Families of rows that turns and mirrors carry onto each other, the same ones carrying the whole set onto itself: the rest of each named row's family, in list order:
4 families of 8 rows:
k532: [  4.5 -16.9 -37.0   7.8  10.7   7.0 -32.5 -30.4  -6.1   3.4 -33.3  27.5
  -8.4  42.1  -9.8  -2.5  -8.9 -11.8   8.6   0.8  17.6  -5.5]
k983: [ -5.7   2.8 -21.9  18.6  14.2   1.8 -24.2 -30.1   7.2   0.9  -5.2  28.4
 -12.0  29.7 -21.9   9.1 -17.2  -3.6  -7.7   0.3  31.5  17.3]
k652: [ -6.1 -32.2  -0.6  -0.8  -9.5  10.9 -27.7 -11.0 -33.5  10.0 -34.0  21.5
   2.6  -2.1   6.2  -7.8  24.3  13.7 -53.1  -4.7  -8.6  35.3]
k311: [ 50.9 -25.8 -31.7  -2.4  -3.1 -31.6   4.2 -19.8 -14.9  -8.8  12.1 -13.7
  25.7   4.6  -7.0  12.0  20.5 -13.8 -31.2  13.9  -3.5   5.2]
k772: [ 13.1   2.5  -6.3  24.7   5.3 -20.9 -15.2  -3.4 -12.1   4.0  -3.0  16.5
  44.6  -1.6  26.2  45.4 -34.6  15.7   6.7  -9.2 -16.1  10.6]
k899: [ 13.1 -20.3 -26.8 -23.5  41.8 -18.1  -2.0 -18.9   3.8  10.6 -15.7   6.8
  33.2  20.8  36.2   4.6 -16.3 -17.6 -11.5  -3.1 -16.7  21.7]
k446: [ 46.0 -22.2 -38.8   4.5  12.4 -45.0  -2.0 -24.9 -21.3   0.2   8.1 -13.1
  24.0   4.7 -16.3  -1.7   5.3  14.5 -32.2  -9.9  13.8  15.3]
k330: [ 32.2 -33.5 -18.9  -9.1 -13.8  19.6   1.2   1.4   2.1  23.1   2.0   4.4
  11.7  28.9 -23.0 -12.5 -18.8  26.0 -24.1  27.7   2.9   0.1]
k963: [ -8.8 -53.4   6.8   9.4 -16.3   1.4 -11.9  -4.4  -8.2   1.1 -24.0  19.9
   5.4  -1.1  22.3 -21.5 -10.0  28.3 -41.7   5.6 -27.5  31.7]
k765: [ 32.8 -35.5 -29.8  -4.6 -31.0   5.7 -17.7  10.0  -8.1  25.2 -18.9  -7.0
  -1.5  21.6  -7.1 -25.0  -9.2  11.3 -34.3  21.1  10.7  -1.8]
k177: [ 36.6 -19.3 -26.3 -14.8  11.5 -50.1  -8.7 -15.5 -29.8  14.3  10.9  -8.7
  11.8 -10.5  -0.4  -7.0   4.8  -7.2 -45.2  12.6 -23.2  12.4]
k273: [ -3.3  -2.5 -51.1   8.0   4.2  14.0 -31.3 -24.1   9.7   6.5 -26.3  18.4
 -12.4  22.7  -1.9 -10.0 -25.7   0.3   7.4   8.2   2.7  23.0]
k188: [ 17.3 -38.1   4.3   6.3 -34.7  10.1 -18.2   1.5 -25.8  16.3 -40.9   9.6
  -7.0   3.2  20.4 -11.2  18.3  21.7 -34.2   7.6  -9.1   8.5]
k35: [  0.2 -25.4  -6.4  30.7   7.9 -24.8 -51.0 -31.8 -12.6  -6.7   2.9  30.7
 -18.5 -13.9   0.7  14.3 -14.7  30.7   1.0   4.4  -3.3  18.9]
k651: [  0.3  -4.9 -20.1  18.4 -27.1 -10.7  25.6 -13.7 -39.5  -0.9 -20.5  38.5
  32.7   8.9  -2.6  12.1   2.5 -14.9 -43.4   7.3 -17.9  -2.2]
k620: [ 14.3 -12.5 -23.6  -6.6  26.4 -18.3 -25.0 -17.9   4.5   0.3  -6.4   3.8
  47.6  20.8  21.2  32.0 -22.8 -19.5  -4.0  -4.4   1.3  31.8]
k722: [  7.5 -26.2 -17.0  30.0 -26.8 -23.7  19.0 -21.3 -39.4 -21.5 -25.0  27.3
  28.9   0.8  -6.6  22.4  11.5   9.1 -24.5 -17.7   2.0  18.5]
k171: [-15.2  -6.8 -24.9  10.6   0.2  25.1 -28.9 -22.2  -4.2   1.9 -18.2  30.7
   7.0  39.2 -29.2   2.1 -29.0 -10.4  -4.3  11.2 -14.0  14.3]
k804: [ 11.6   3.8 -13.8  27.6   6.4 -25.2 -17.8   1.6 -23.8  17.5   1.5  20.1
  27.1  -6.1   0.6  40.8 -44.2   3.7 -14.3   4.7 -19.1 -24.4]
k567: [  8.7 -24.1   1.8   9.4   1.2 -23.8 -11.9  10.5 -15.8  -0.3  17.0  37.8
  35.0   2.0  27.4  29.5 -31.4   7.2   1.6  19.6 -29.5 -13.8]
k928: [ 18.8 -15.0 -32.6   3.4 -24.5  -7.8 -22.6  11.6 -25.8  25.3   1.6   4.2
   7.9  16.0 -35.5 -23.9 -28.4  26.7 -37.0  13.3  -2.2   5.3]
k26: [  5.4 -11.1 -10.3  11.3  28.8   2.9 -52.7 -12.4 -11.7  15.6  -1.3   8.9
 -19.2 -26.0   0.5  15.5  -9.9  27.1 -16.7   2.7 -28.8  14.2]
k609: [  2.7 -23.5  -4.2 -10.8  32.0 -24.3 -32.4 -32.3 -14.9   3.1 -20.4  12.2
  28.2  23.2  14.9  24.3  -6.7 -40.4 -20.5   0.3 -15.6  19.9]
k751: [  0.5  -0.3 -24.1  21.8   5.3   1.9 -40.1 -18.3  -6.7  11.0 -25.3  18.0
 -26.8 -14.8  21.6   1.4 -13.4  32.7  11.3  -1.4 -19.6  20.7]
k855: [ 11.2 -13.3   0.0 -23.5  35.8  -7.8  -7.5   0.9   4.8   7.9   8.1  18.7
  26.3  26.6  26.7  22.0  -3.8 -30.3 -18.7   7.7  -0.7   6.7]
k315: [ 30.3 -16.1  -9.4  25.5 -31.1 -16.7  21.8 -18.8 -32.4 -17.5  -6.2  17.1
  31.0   1.6   2.5  26.8  23.1  -1.6 -24.0   6.2 -17.7  -2.3]
k435: [  3.3  -7.7 -20.4  13.7   1.6 -18.1  13.5  10.9 -14.5   8.8 -12.3  26.6
  31.1  -8.6  28.1  26.8 -44.1  13.0   4.0  -1.6 -30.7  -4.7]
k101: [  5.7 -29.8 -25.4  34.2 -25.8 -36.0   2.7  -9.9 -40.9 -29.5 -15.5  34.2
  17.9   7.2   4.6  -4.2  12.8  -4.0 -27.5  -7.1 -17.2 -12.0]
k501: [ 33.1 -11.1 -35.0   5.8  15.1 -41.5  -2.0  -2.3 -19.7  -6.3   3.1  -5.3
  -1.0   8.1  -3.8 -12.6  20.7 -12.2 -42.6 -13.9   7.9  -8.3]
k169: [ 10.9 -53.5  15.5  -5.5 -12.8  19.6  -7.3  -3.3 -15.9   8.6 -21.6  15.5
  -2.6  -8.8  12.4   8.5  16.8  28.2 -27.1  12.3 -18.5  25.7]
k659: [ 11.3 -22.3 -18.2  21.2  11.0 -16.8 -46.8  -9.2 -22.9   7.6 -21.2  18.4
 -31.3 -19.4   8.6  18.2  -7.6  25.6  12.9  -3.7  -6.7  -8.5]
k215: [ 11.7 -18.3 -16.9   1.2  -4.8   7.0   5.6  16.1  11.3  24.5  -2.8  -2.1
   0.4  19.7  -8.1 -27.8 -30.9  22.3 -48.5   6.0   4.0  12.0]

The rest of the family of k35: k983, k963, k567, k855, k101, k501, k215
The rest of the family of k169: k532, k899, k446, k330, k722, k435, k659

